In the data rows, 128 means zero.
Some points:
[112 148 141  44 146 136 150 166 149 127 144 113 158 122 146 137 168 149
 116 108 173 170 116 136 118 103 120 138 177 100 118 143 122 134 197 191
 106 128 140 161 244 159 105 130 166 148  62 116 218 115 111 122 138 127
 158  96 133 110]
[126 163  98 194 154 132 121 246  89 175 130 164  58 137 123 174 158 130
  99 119 146 108 139 128 103 152  94 137 232 121  79  90 131 104 131 113
  92 154 120 126 135 147  72 125 192  93 108 131 142 159 102 147 130 103
 116  87 122 127]
[ 75 116 122 124 106  91 116 163 135 161 108 106  84 180 167 175 101 116
 141 104  91  76 140 108 118 150 148 118  93  77 170 185 111 123 164 168
 110 135 134  79 109 105 110 134 101 158 151  92 122  89  98  26 121 143
 153 131 130 138]
[ 93 102 129 135 139 114 151 149 156 112 132 126 115 116 122 149 124 120
 217 155 124  91 128  98 103 114  84 120 118 121 127 106 136 124 128 161
 129 144 107 125  72 245 174 154 109 133 144 129 153  99 161 213 105 116
 179 145 129 145]
[194 115 110 171 123 137 186  82 152 155 167 103 142 104 247 123 107 127
 152 123 147 135  86 102 139 137 115 123 163 130 149 179 130 175  90 124
 119 114  98 187 122  97 110 149  94  93  88 158 109 119 130 120 130 137
 110 115 146 129]
[150 105 116 152 122 125 164 102 110  96 163 148 166 114 220 129  98 109
 159 139  99 220 159 216 162 140 132 194 124 131 116 138 152 146 130 106
 102 116  93 162  74 124 106 148  99 104 180 109 165 160 129 126  93 112
 116 123 108  63]
[169 115 101 127  95 120 165  82 132 121 155 143 143  90 162 234 138 118
  99 124 121 173 131 112 235 108 141  83 145 155 162 129 133 161 125 136
 125 105 255 173  83 115 115 163 165 103 144 109 115 132 128 129 153 104
 118 136 110 117]
[165 139  78  86 180  94 103 142 163 120 106 109 161 131  96 111 157 138
 129 236 136 139 109 142 132 108  84 114 106 108 121  89 120 106 159 198
 118 156  95  76  99  80 136 106 131  80 106 207 189 124 126 169 152 123
 107  83 116  70]
[ 86 114 154 150 126 110 112 164 193  88 137 126 105 118 128 153 131 145
 124  99  86  80 152 163 148 126 125 102  55 104 165 131 137 119 125 112
 132 159 107  88 153 175 131  77 118 164 120 120  95  98 121  67 166 182
  84  98 145 127]
[136 135 181  91 110  66 107  61 114 114 169 110 115 112 111 175 164 121
  82 129 157 145 112 152  71 134  66 101  98 178 111 141  90  96 114 108
 111 119 104 123  98 102 175 224 113 147 131  99  96 129 139 133 144 123
 102 160 102 167]
[155 156 147 131  94 138 107  87 134 147 146 102  91 111  75 139 107 166
 132 128 134 189  97  95 116 124 180 218 142 153 163 154 140 133 121 111
 193 106 113  95 103 160 127  85 112  41 139 111 102 128 132  66  68 141
  80 105 105 128]
[ 72 109 173 138 111 113 101 187  88 139  88 115 146 131 157  87 139 120
 144 113 117 125 174 106  94  95 172  79 113 113  31  88 141 178 119 124
  97 137 137 140 123 120 145 140 179  76 130 141 108 109 213 137 113 181
 118 140 187 103]
[ 89  99 109 207 111 115 167 113 154  94 139 149 117 100  63 123 148 120
 110 160 151  98 114 111 139 114 123 138  94 107 179 204 133 125 138 124
 113 121 107 205 252 115 129 113 141 117 173 111 150  72 108 153 123 144
 161 153 142  80]
[121 106 136 127 132 126 122 128  85 138 131 121 125 100 104 101  98 118
 148 116 189  79 176 113 114 106 101 105  48 172 168 160 137  90 138 117
  80 138 150  97  96 138 101  91 147 181 133 137 146  91 145  47 166 172
 110 120 116 185]
[156 152 147 132 119 199 104 113  88 146  81 199  71 169  96 133 130 105
 115 125 124  85  99 137 184 136 135  98 133 119  42  79 157 135 123 104
 147 123 137 165 110 124 161 158  86 138 179 124 121 149 135 109 147 231
 160 112  80 134]
[ 92 106 126 103 109 128 169 134 139 156 120 107 113 129 127 128 102 131
 152 125 210  81 133 131 112 134 127 119 115 111 132  93 107  89 155 110
  76 151 130  90 143 112 255 128 118 136 134 131  95 138  95 255 123  95
 104 128 132 152]
[102 128 190 159 137 202  91  83 155 140  65 114 117 169 151  93 107 104
 102 120 134  36 116 171 105 109 130 139 186 134 166  82 118 159 114 108
 223  89 122 185  86 130  89 117 101 135 130 104 168 151 115 143 128  73
 105 129  97 177]
[109 112 109 167 130  95  98 182  91 150  78 123 130 150 240  87 143 235
 172 149 136 155 137 140 182 115 103 110  69 151  73 123  99  99 100 112
 139 191 153 162 138 156 105  96 130  83 141  99 129 141  98 143 124 104
 119 149 162 131]
[102 129  87  86 136 127  96 139 127  91 130 239 125 133 131 110  77 117
 113 181 140 101 126  96 117 126 186 177 186 124 155 171 150 126 128 124
 103 145 144  75 102 153 129 144 124 153  66 135  75 129  93  81 151 157
 170 104 128  68]
[129 151  76 108 121  81 100 163 111 128 115 106 123 128  95  92 113 156
 113 100 132 152 163 163 100  91 156 173 197 136 226 127 105 116 141 113
 121 130 135 175 134 143 146 122 130 183  97 125  64 146 106  70 162 190
 201 107 132  98]
[122 143 138 154 111 193 108  51  91 142  78 103  96 184  88 117  84 122
 100 100 107  63  97 139 127 124 100 111 135 142  82  82 162 155  97 171
 147 174 113 157 148 119  71 118 150 193 112 137  85 117 117 122 111  81
 104 126  88 103]
[ 97 158  72 168 201  79 105 129 160 184 120 137 133 129 107 105 147 105
  95  89 115 132 126 102 128 181 152 121 100 143 130 105 120 107 111 128
 123 148 112 107 119 102 204 158 132 164  66 176 252 114 128 175  90 108
 107 152 118 104]
[138 131 177 121 119  68 180  79 175 108 117 175 125 111  81  99 109 156
 102 110  99 187 123 110  85 125  80 119 186 117  98  99 103 102  97 121
  79 101 153  83 123 113 176 179  90 123 157 106 157 119 153 160 206  66
 128 106 162 228]
[122  95 157  74 104 133 120 140 150 180 123 133 198 122 130 103 181 119
 143 125  92 112 132 153  85 223 102  89 146 147 232 153 119 184 118 120
  96 125 158 124 238 131 101 138 188 147  99 138 188 185 129 148 152 142
 169 104 116 105]
[222 145 255 152 128 151 130  79 118 106 127 150 116 137 128 134 127 126
 118 125 102 167 116  98 137 119 165 231 109 118 131 147  87 101 136 112
 211 141 120 109 135 113 117  69 146  60  97 160 126 161 107  95  90 116
 224 112 125 157]
[140 113  76 129 110 165 155 106 124 106 166 102 157  87 160 130  86 127
 108 110 107 146  96  98 161  97 121 106 115 126 143 153 174 228 162 122
 122 128  98 147  79 105 141 135 168  99 175 112 124 252 118 145 132 125
 142 164 110 167]
[177 133 117 119 117 153 108  91  99 112 147 111 131  98 123 110 135 128
 116 131 192 155 100 147 144 123 203 212 155 133 127 158 111 136 106 109
 209 112 132  65 114 117 153  45 148 140 139 106 113 137 228 105  82 139
 163 126 123 173]
[114 113 114 133 131  96 108 205  99 132 127 114 105 117  95 118 135 117
 142 163 138 159 148 123 100 143 123 130  62  89  55  75  97 143 100 119
 123  98 152 131 161 146  80  81  82 121 124 131 107 185  89 135 131 106
 114 221 155 119]
Along one direction, these points spread out more than along any other. For each point below, how far along it does it lie, from 0 to 99? 50 is the average, and the first point above lies past it. One standard deviation of the points above along it is 16.
[114 113 114 133 131  96 108 205  99 132 127 114 105 117  95 118 135 117
 142 163 138 159 148 123 100 143 123 130  62  89  55  75  97 143 100 119
 123  98 152 131 161 146  80  81  82 121 124 131 107 185  89 135 131 106
 114 221 155 119] : 62
[121 106 136 127 132 126 122 128  85 138 131 121 125 100 104 101  98 118
 148 116 189  79 176 113 114 106 101 105  48 172 168 160 137  90 138 117
  80 138 150  97  96 138 101  91 147 181 133 137 146  91 145  47 166 172
 110 120 116 185] : 55
[194 115 110 171 123 137 186  82 152 155 167 103 142 104 247 123 107 127
 152 123 147 135  86 102 139 137 115 123 163 130 149 179 130 175  90 124
 119 114  98 187 122  97 110 149  94  93  88 158 109 119 130 120 130 137
 110 115 146 129] : 36
[155 156 147 131  94 138 107  87 134 147 146 102  91 111  75 139 107 166
 132 128 134 189  97  95 116 124 180 218 142 153 163 154 140 133 121 111
 193 106 113  95 103 160 127  85 112  41 139 111 102 128 132  66  68 141
  80 105 105 128] : 18
[122  95 157  74 104 133 120 140 150 180 123 133 198 122 130 103 181 119
 143 125  92 112 132 153  85 223 102  89 146 147 232 153 119 184 118 120
  96 125 158 124 238 131 101 138 188 147  99 138 188 185 129 148 152 142
 169 104 116 105] : 66
[ 86 114 154 150 126 110 112 164 193  88 137 126 105 118 128 153 131 145
 124  99  86  80 152 163 148 126 125 102  55 104 165 131 137 119 125 112
 132 159 107  88 153 175 131  77 118 164 120 120  95  98 121  67 166 182
  84  98 145 127] : 58
[140 113  76 129 110 165 155 106 124 106 166 102 157  87 160 130  86 127
 108 110 107 146  96  98 161  97 121 106 115 126 143 153 174 228 162 122
 122 128  98 147  79 105 141 135 168  99 175 112 124 252 118 145 132 125
 142 164 110 167] : 35
[122 143 138 154 111 193 108  51  91 142  78 103  96 184  88 117  84 122
 100 100 107  63  97 139 127 124 100 111 135 142  82  82 162 155  97 171
 147 174 113 157 148 119  71 118 150 193 112 137  85 117 117 122 111  81
 104 126  88 103] : 46
[ 93 102 129 135 139 114 151 149 156 112 132 126 115 116 122 149 124 120
 217 155 124  91 128  98 103 114  84 120 118 121 127 106 136 124 128 161
 129 144 107 125  72 245 174 154 109 133 144 129 153  99 161 213 105 116
 179 145 129 145] : 66
